In the rows, 128 means zero.
A: rows in a few groups, each row roughly a mix of its group's directions
A (156 x 11)
[[ 97 126 136 122 105 133  91  74 118 157  82]
 [156 174 126  98  95 116  75 130 116 150 106]
 [118 111 188  91 115 116 103  92 151 100 138]
 [105  99 104  92 131 105 158 193 136 120 135]
 [172  79  79 157 148 131 123 114 108 113 141]
 [102 130  84 128 141 118 105 198 121 133 154]
 [107 111 164 132 131 153 111  90 123 177  81]
 [119 169 127 108 148 106 145 145  97  89  74]
 [170 156 175 145 130 185 142 125 106 128 125]
 [144 103 135  93  78 156 120  84 131 133  89]
 [116 111 107 150 118 150 180 177 133 142  87]
 [159 104  81 115 129 121 105  91 102  79 125]
 [160 180 113 144  90 138 142 112 142  83 152]
 [120 134  72 124 109 127 170 117 142 142  72]
 [161 140 126 143 138 129  95 118  95  79 181]
 [104 101  99 114 106 139  85  67 114 139 141]
 [139  93 123 164  97 127 106 148 170 178 144]
 [152  99 151 121  73 128  77 115 125  93 126]
 [140  99 145  95 130 107 183 137 143  75 134]
 [129  90  96 112  94  89 151 173 157 143 129]
 [126 165 121 163 127 140  78 173 153 128  96]
 [176 170  92 139 119 128 163 144 131 109 168]
 [173 132 157 117 174 107 115  96 165 108 107]
 [126 127 114 122 169 165 148  61 148 132 145]
 [177 184 116 142 149 114 101 108 140  98 144]
 [123 114  63 173 120 148  95 115 121 133 156]
 [150 164 132 116  94  91  99 150  76 108 142]
 [172 152 166 142 135 118 187 113 131 110 102]
 [143 144 142  86 106 167 100 100 128  74 121]
 [ 92  87 144  90 153 175 108 143 151 139 141]
 [102  92 100 128  95  88 133 148 177 143 151]
 [109 126  80 170 111 141  82 100  95 124 119]
 [139 182 117 168 143 106 129 148 143  77 111]
 [126 153 121 104 185 153 117 145 123  87 170]
 [150 133 193 143  84 119 119 104 127  97 109]
 [167 118 184 127 103 130 112  96 146  91 102]
 [122 107 120 111  85 123  83 111 137 172  84]
 [139 151 146 140 193 108  80 124 123 139 100]
 [120 144 151 116 169 198  94 119 124 141 132]
 [ 99 106 118 138 129  92 113 189  96 120  95]
 [128 130 175 128 149 134 138 163 108 112  62]
 [ 98 134 120 114 140 134 143 202 138 124 171]
 [140 158 155  96 150 144  93 121  93  79 152]
 [132 144 121 115 106 186 109 109 168  89 101]
 [101 155 146  99  62 154 153 121 149 125 145]
 [101 103  74 118 121 127  92 131  97 167 157]
 [106 110 109 172 108 107 141 111 107 107  68]
 [122 144 184 145 169 157 106 158 164 128 120]
 [105  92 117 100 173  87 121 169 140 153 136]
 [137 117 181 106  96 128 113  70 107 146 127]
 [184 186 155 129 137 143 154 126 114 106 140]
 [135 158 108 115 126 136  99  90  95 159 184]
 [116 136 116 145 111 132 129 140 154 213 127]
 [128 142 143 152 180  83 136 170 136 112  94]
 [145 145 154 146 150 141 144 161  82 182 146]
 [143 135 173  97 139 143  74 136 174 110 130]
 [141 162 122 181 125 169  94 132 132 157 160]
 [105 144 115 135 154  78  96 126  78 152 153]
 [139 115  94 121 125 125 147 141 167  74 178]
 [117 118 100  84 124  85 160 124  85 107  98]
 [158 136  99  92 128 105 142 106 103  77  90]
 [121 134 165  82 165 114 133 170 148 155 160]
 [112 116 135 147 116 132  99 146  77 157  70]
 [139 132 140  52 131 133 100 114 141 139 168]
 [148 141 162 116 171 173 137 136 142  74 139]
 [132 127  74 158 156 157 167 159 156 140 139]
 [134  71 127 132 120 128 117  74 100 106 164]
 [123 127 113 123  93 125 166 168  95 154 179]
 [103  88  88 145 159 126 175 144 145  97 111]
 [ 86  97  93 141 131 134 124 136 160 189 125]
 [156 201 148 130 157 145 105 142 119 107 138]
 [ 92 134  60 130  98 121 121 156 133 111 159]
 [123  97  82 149  86  83 141 110 104 132 104]
 [154  93 177 107 154 104 161 116 158 128  99]
 [152 138  89 145 100 109 103 111  85  77 135]
 [111 121  81 112 132 123 117  85  65 133 139]
 [115 138 148  95 149 128 140 186 129 154 178]
 [135 103 162 105 137 132 143 175 183 103 106]
 [163 189 126 138 108 116  93 171 133 108 127]
 [140  45 130 124 132 157 162 130 126 127 130]
 [ 93 147 119 138 176  96 126 173  98 158 121]
 [172 166 124 166 117 142 139 155 173 100 142]
 [119  70  98 142 121 140 167 171 109 125 149]
 [121 153  82 117 129 146 118 143 140 118 199]
 [161 115 188 116 115 160 126 119 133 151  81]
 [109 179 133 134 175 163 113 168 125 143 108]
 [127 104  77 151 101  80 168 146 143 126 128]
 [116 103 168 118 119  74 161 129 177 123 121]
 [152 158 134 154 139 157 139 139 160  61 129]
 [177 158 164 149 182 115 115 117 131 114 107]
 [123 147  93 173 133 154 136 122 145 191 144]
 [115  99 100 129  88 102  68 117 134 159 141]
 [168  96 163 106 112 136 172 132 158  95 149]
 [106  99  68 130 127  85 137 152 123  94 146]
 [159 165 185 115 120 122 133  78 107 135 116]
 [118 150 142 103 128 136  66 176 102 116 153]
 [ 81 144 170 154 167 154 157 109 103 130 130]
 [ 94 153 107 141 170 136 167 173 127 115  96]
 [168 180 185 126 155 132 138 131 145 112 133]
 [156 173 171 153 123 143 123 105  83 154 116]
 [155 117 140 134 163 153  97 154 188 106 110]
 [109 159  88 179 132 128 137 112  72 135 129]
 [140 154 117 110 117 152  97 149  97 114 195]
 [125 141 138  93 144 109  77  85 123 175 143]
 [103 114  60 140  82 133 135 141 118 113 153]
 [155 169 122 127 175 161 164  91 134 130 152]
 [126 140 100  95 129 137 128 126 165  79 184]
 [163 129 110 154 148 181 121 134 135  78 158]
 [ 82  85 129 144 138 139 111 149 129 166  79]
 [ 85  88 118 116  99 125 121 116  95 181 111]
 [ 99 136  93 153 130 101 148 198 131 114 122]
 [157 188 170 144 163 134 132 157 130 112 139]
 [130 149 106 143 151 151 142 116 177 180 165]
 [123 136 102 146  77 136 114  89  77 160 127]
 [114 139 164 129 113 130  84 158  94 171  92]
 [133 107 111 137 168 159 167 141 168  81 138]
 [117 148 156  83 169 121 105 159 143 159 162]
 [154 125 134 139 138 165  65 101 138 143 167]
 [122 149 143  56 153 160 113 135 157 133 112]
 [168 179  93 132 132  84 110 120 128 120 162]
 [154  84 176 166 114 112 137 144 146 156  99]
 [ 74 105 123 107 169 114  90 165 115 112 131]
 [105 121 180 160 123 115 178 148 138  94 109]
 [109  86 152  91 134  81 137 137  88  98 127]
 [104  87 101 161  92 125 175 127 154 154 135]
 [136 136 124 137 124 187 146 180 147 172 123]
 [152 135  81 154 119 110 144 129 156  65 131]
 [168 106 103 119  91 102  95 120 129  81  99]
 [177 180 112  78 122 107 137 135 118 112 117]
 [107 101 134 112 136 173 101  64 148 140 134]
 [101 120  82 137 145 172 110 115 139 182 141]
 [106  71 155 123 132 148 140  74 128 158 141]
 [130 127 137 189 115 115  66 114 131 155 120]
 [143  89 172  89 152 126 131 114 118 182 133]
 [105  89 145 130 161 100 157 155 141  83  97]
 [154 116 119 138  99 124 147 181 160  76 146]
 [150 140 127 140 118 163  72  91 126 159 164]
 [148 159 115 129 126 122  59 152 123 100  92]
 [126 128 118 156 124 105  88 161  97 167 178]
 [106 122  63 161  99 108 150 141 102 129 153]
 [134 133 195 147 135 133  82 122 109  95 146]
 [142 114 108  98 172 128 139 110  95 108 186]
 [130 125 116 112  73 167  88 124  88 135 101]
 [ 94  96  94 126 135  59 129 134 133 155 135]
 [126 146 153  81 151  74 136 145 171 137 136]
 [ 87 170 124  96  93 137 130 160 146 132 170]
 [136 168 124 137 155 123 125 197  87 127 122]
 [ 82  97  93  80 105 112 115 123 162 138 140]
 [155 161 108 182 133 156 109 146 149 106 165]
 [111 114 180 108 148 151  96 121 141 183 144]
 [113  82 164 162  93 131  85 134 156 143 121]
 [150  91 101 171 127 176 132 113 120  85 118]
 [127 109 133 137  98 142  68 144 151 178 105]
 [101 172 132 120 165 119 103 103  85 110  91]
 [131 162 145 133 137 125  93  77 102  74 122]
 [175 153 140 133  67  91 146 106 117 126 130]]

one row of each group, then the others: which group is each in?
[121 144 166 114 118  73 130  87 104 163 107]
(4)
[116 154 108 122 141 117  94 177 136 119  67]
(9)
[108 102  77 108 117 144 121 158 121 138 187]
(60)
[128 122 125 141 148  86 106 148 150 152 196]
(130)

[119  80 135 130  88 110 148 104 189 131 128]
(4)
[148  98 118 138  51 115 132 124 163 118 137]
(4)
[139 138 125 105 131 147 172 136 132  56 153]
(130)
[ 99 132  91 116 141 128 128 146 193  84 134]
(130)
[118 144 106 101 133 149  71 147 110 109 179]
(4)
[140 111 112 160  84 103 176 109 122 103  92]
(60)
[123  96  76 146  99 135 163 151 138  85 145]
(60)
[154  76 137 142  83  96 148 126 126  91 152]
(130)
[130 111 106 102 103 148 148 109 118 203 120]
(130)
[121 160 168 148 117 146 194 100 136 133 114]
(9)
[143 130 196 114 152 127 156 107 149  90 112]
(4)
[126 163 183 116 132 134 168 146 162 149  97]
(9)
[113  86 120 137  88 162 176 136 145  90 121]
(60)
[110 123  90 156 101 117 141 134 101 152 192]
(9)
